Each path below is one point turned by a fixed rotation once a step. After each direction that follows a path, write how fast that rotation turns it, in degrees a step (0 if it stays still).
Each turn is a multiple of 5 degrees from 10 to 175, or 0.
Each row of a path follows its step; steps can be skipped.
Rotation 1:
step 2: 3, 3, 10, -11, -1, 2, -8, 10, -16, -4, 9, 6, 4, -30, -7, 3, -1, -1, -9, 6, -3, 9, -2, 3, 15, 10, 19, 5, -3, 2, 20, -13, -7, 6, 10, 9, -5, -12, 19, 0, 3, -19, -4, -17, 3, 8, 14, -19, -6, 1, -8, 10, 9, 3, -14, 12, 4, 13, -4, -7, 17, -1, -26
step 4: 1, 11, 15, 12, 6, 11, -21, -15, 15, 1, 9, 1, -21, -3, -14, 4, 7, -5, -12, -6, 12, -9, -16, -13, -6, 17, -4, 26, 12, 22, 4, -8, 3, -6, -8, -11, -8, -7, -7, -12, 0, -6, -3, -8, -7, 5, 1, -6, 2, -11, 10, 8, -16, 7, -4, 10, 10, -4, -10, 8, 21, 5, 9
step 5: -19, 2, -21, 0, 9, -8, 3, -4, -3, -2, -1, -3, 22, -7, 12, -5, 15, -11, -3, -7, 0, -18, -2, 15, 5, -5, -6, 10, -5, -9, 10, 17, -12, 5, 15, -2, -9, 9, -6, -9, -16, -13, 13, 5, 8, -21, -4, 4, -11, 22, -7, -12, -3, 6, -9, 8, 1, 2, -7, 17, 3, -4, -25
step 10: 6, 5, -2, 3, 3, 10, 1, 1, -8, 5, 5, 5, -19, 8, -11, 5, -4, -5, 15, 0, -13, 9, -21, 22, 16, 3, -20, -6, 12, 7, 7, 7, -12, 9, 2, -1, 5, -5, -15, -4, 11, -8, 6, -8, 5, 8, 10, 4, -24, 4, -12, 8, 17, 5, 22, 18, -7, -15, -18, -10, 13, 3, -6
step 11: -7, 9, -19, 2, -9, -1, -16, 20, -9, -12, -6, 3, 17, 3, 12, -17, -4, -2, -28, 16, 4, -19, 4, 16, 5, 9, 1, 8, -7, -19, -15, -9, -4, -10, 13, 5, 11, -7, 3, 3, 7, -1, -12, 7, 5, 19, -9, 6, -8, 4, 8, 3, -4, 7, -2, 3, 11, 3, 5, 6, -1, -4, 21
step 12: 13, 0, 4, 7, 13, -1, 5, 3, -7, -12, 10, -15, -6, 18, -29, 12, -1, 5, 5, 6, -10, -2, 13, 5, -7, 13, -16, -4, 7, 15, 2, 11, -6, -5, -4, 14, 10, -10, -2, -11, -9, 6, 6, -19, 13, -18, 17, 5, 21, 2, -7, 12, -20, 5, -6, -6, -5, -3, 16, 6, 11, -5, 6
step 18: 0, 1, 5, 6, 8, 0, -9, -1, 6, 18, 5, -8, 18, -11, 5, 8, 14, -8, 19, -3, -9, 13, 33, 11, 17, 3, 14, 0, -15, -10, 11, -7, -15, 5, -3, 9, 0, -3, -14, -9, -9, 0, -10, -5, 19, -12, 2, 3, -1, 5, -1, 0, 2, -11, 17, 21, -16, -2, 7, -14, 14, -4, -1
step 19: 3, 7, -5, -6, -6, 8, -6, 11, -1, 5, -3, 14, 6, 9, 10, -11, -8, 11, -10, -9, 25, 6, -13, -20, 6, 8, 5, 3, 1, 4, -2, -13, -3, 1, 2, 21, -7, -7, 14, 13, 0, 0, -15, -24, -25, 0, 16, 14, -3, 5, -12, 22, 7, -11, 2, -3, 11, -14, -13, 13, 3, 0, 5
Speeds:
2, 1, -1, 1, -4, -1, 1, -1, -7, -1, 0, 1, -1, 3, -3, -3, -3, 2, 1, -2, -4, -1, 1, -2, 4, -3, 1, 2, 4, 1, -1, 1, -2, -3, 8, -2, -5, -1, 3, -6, -1, -1, -2, -4, 3, 1, -1, -3, 2, -6, 1, -3, -2, 3, -1, -1, 1, 1, -1, 0, -1, -3, 1 -> 35
-2, -2, -3, -7, 2, -1, -3, 1, -1, -2, -3, 5, -2, 0, 0, 6, -3, 0, 3, 4, -1, -1, 1, 1, 6, -2, -2, -2, -2, 2, 0, -4, 2, 2, 3, -2, 3, -5, 3, 2, 0, -2, 1, -1, 1, 4, -1, 1, 0, 3, -4, 0, 0, 2, -1, -4, 1, 3, 0, 4, 1, 2, 3 -> 80
-4, 0, 4, 3, -1, 0, -1, 2, 1, 2, 1, -2, -4, -1, 0, 2, -1, 1, -2, 5, 0, 7, 1, -3, -1, -2, -1, -2, 3, 7, -2, 2, 5, 1, 1, 2, 0, 0, -3, -5, 3, 1, 0, -5, 4, 0, 4, 2, -3, 2, -2, 3, 1, 2, -4, 0, -2, 0, -5, 0, 1, -2, 1 -> 170
-2, 0, -2, 1, 0, 0, -3, -4, -3, -2, 1, -2, -2, 2, 3, -4, -1, 3, -3, 2, 2, -2, 4, -4, -2, -2, -3, 1, -2, -4, -1, 3, 4, 1, 1, 3, 0, -2, 0, 0, -3, -2, 1, 2, -4, 2, 6, 1, -2, -1, 3, 2, 2, -4, 0, -8, -1, -1, 1, -1, -1, 1, 6 -> 135
-1, -3, 3, -5, -4, -1, -2, 0, 0, 5, -3, 1, -4, 4, -4, 4, 2, 2, -1, -2, -2, -1, 1, 4, -7, 5, 2, -1, 1, 1, 1, 2, -4, 2, 1, -2, -1, -1, -2, -1, -2, 0, -1, 4, -2, -2, 3, -4, 0, 0, 2, 3, 0, -3, -3, 2, -1, 5, -2, 3, 1, -1, 5 -> 135
-2, -1, 0, -1, 1, -2, 5, -2, 6, 0, -3, -5, -1, 1, 3, 1, -4, 0, -2, 0, 2, 0, -1, -2, -1, -4, -3, 4, -4, -1, -1, 0, -5, -1, 4, -5, 3, 0, 2, 1, 2, -4, 3, -1, 0, 0, 2, -3, 1, -1, 5, 5, 2, 4, 1, 2, 0, -2, -2, 2, 5, -6, -2 -> 20
